In the data rows, the value 128 means zero.
Here are some points, each followed by its number:
[113 156 105 186 138 143 101  64  91 129 145 120 121 122 193 154 109 145
 156 106 157 189  33  94 164  54 142 150] 0
[196 128 143 152  77 136  73 182 130 113 126 133 153  98 146 144 113 118
 129 139 107 119 131 114 135 164  95 109] 1
[144 111 127 110  71 126 140 127  95 156 187 149 102 180 119  75 142 103
  90 116 141 162 152 109 101 159 120 146] 2
[102 124 131 139 111 131 109 110 115 164 127 122 121 113 130 134 166 155
 172 139 111 109 255 206 128 156  82 103] 3
[139 140 200 159 112 151 106 122  73  55 112 145 114  76 115 151 122 128
 173 110 155 123 201 153  96  63 130 157] 4
[128 131 113 132 137 110 138 125 114 173 142 140 134 114 112 133 133 137
 156 158 101 113 206 189 117 164  50  98] 5
[140 196 157 123  65 135 124 195 165  35 135 141 127 187  47 246 113 135
 136 156 162 158  38  28 203  50  45 209] 6
[127 130 172 119 109 137  94  94 100  79 162 136  74 102 125  98 127 145
 145  82 123 139 111 126  73 118 114 144] 7
[128 117 131 159 146 135 100  81 100 119 115 122 143  92 162 147 104 137
 176 113 155 164 178 177 127 107 124 191] 8
[ 88  82 112 117 189 108 154 150 121 171 105 114 103 155  87 155 180 126
 109 134 149 135 132 157 134 153 112  94] 9
[105 131 160 126 124 146 127 116 128 116 170 151 109 117 122 148 137  84
 123  76 104 140  85 154 103 127 114 120] 10
[111 131 161 144 103 125 105 134 121 129 162 167  82 147 111 136 138 120
  87  74 121 136 128 147 124 134 109 115] 11
Which two points above are nearest to each new point by angle, seen from the average point of the numbered points? Their numbers follow each, nearest first.
[129 123  83 151 151 103  99 128 114 146 206 145 151 126  74  98 112 122
  99 119 115 162  95 136 138 148 115 132] 2 9
[132 129  81 140 101 185 170 101 107 124 120  74 144  80 151 125 128 191
 153 157 106 127 194 148 119 181 104 126] 3 5
[114 103 135  86 154  97 105 153 131 149 116 161 138 118 127 119 113 142
 116 119 154 153 123 117  96 113 149 156] 9 2
[205 126 111 119 119 127 120 158 115  81 114 113 189  34 176 121 129 100
 101 191 149 138  81 107 133  93 157 166] 1 0
[126 149 158  83 122 152 147 148  91 135 161 116 110 141 101 119 135 111
  71 118 129 130 138 163  81 124 142 115] 2 11
[104 141 193  87 147 141 111  76 133  93 110 162 187 161 162  89 135 159
  87 133 162 115  88  94 112 115 192 206] 0 7
[143 101 159 126 112 140 124 101 123 106 185 155 105 149 121 106 167 137
 106 133 136 148 125 121 118 131 120 141] 2 7
[132 117 161 105 162 108 109  78 174 197 138 116 157 136 124 129  92 114
 168 127 160 125  78  78 167 222 112 137] 9 1
[127 124 130 150 118 175 147 103 136 102  99 134 158  69 169 122  89 129
 124  94 159 163  51 137 146 106 154 167] 0 8
[116  68 144 128 113 188 122 158 127  55  74 174 177 110 194  92  99  96
 189 160 180 130  73 105 159  86 202 154] 0 8
[107 108 144 125 136 177  96  75 200 124 113 163 140 179 156 152 106  80
 148  91 179 129 136 102 139  72 190 191] 0 8
[130 154 235 131 101 180  39 165 133 109 181  88 138 126 127 117  77 133
 108 128 166 143 102  97  69 147 198 140] 7 1
[135 117 120 140 122 102 142 158 105 153 135 136 116 121  65 122 140 121
  92  83 151 188 115 110 104 109 142 136] 2 9
[107 144  80  94 184 212  48 156 219  65 112  32 142 158 118 101  76 135
 159 128  38 139  62  36 149  51 139 177] 6 0
[147 154 156 155 105  87 161 216 142 158  52 106 153 156 124  74 158  99
  92  98 124 119 124 195 139  93 119 118] 9 1
[120 106 146 101 150  76 134 126 134 201 136 142  86 193  84 144 168 136
  61 157 160 136 150 143  77 170 139 126] 9 2
[174 137 116 159 127 130 185  92 103  98 129 110 114  57 156 140 105 111
 170 144 106 104 154 151 101  87 133 121] 4 8
[ 86 154  87  18 183  70 175 174 207  68  91 194  94 194 116 185 158 133
  91 215  59  54 127 155 235 104  79  33] 9 5
[127 151 111 133 169  59 120 131 126 184 129 178 124 160  93 157 145 104
 101 159 138 134 137 154 135 126 114 141] 9 5
[137 115  72 130 175 159 205 128 177 143  98 130 145 126  98  59 132 172
 131 158  96 131 125  79 127 155 126  86] 9 5
[116 140 148 136 148 198  94  97 148  65  99 109 108 128 211 133 104 131
 143  86 172 166 110 128 135  94 180 199] 0 8
[107 132 156 156 133 126 118 179  76 155 121 130 133 115 107 154 117 102
 102 105 123 128 139 164  98 142 121 113] 9 11
[126 135 153  91 137 124  77 139 132 215  95 175 136 184 133 107 152 119
 137 108 112 125 138 155 169 162 112  99] 9 5
[188  84 150 125 138 135 155 133 143 121  80 122 164  75 160 140 135  93
 165 129 105  82  93 122 159 121 158  86] 1 9
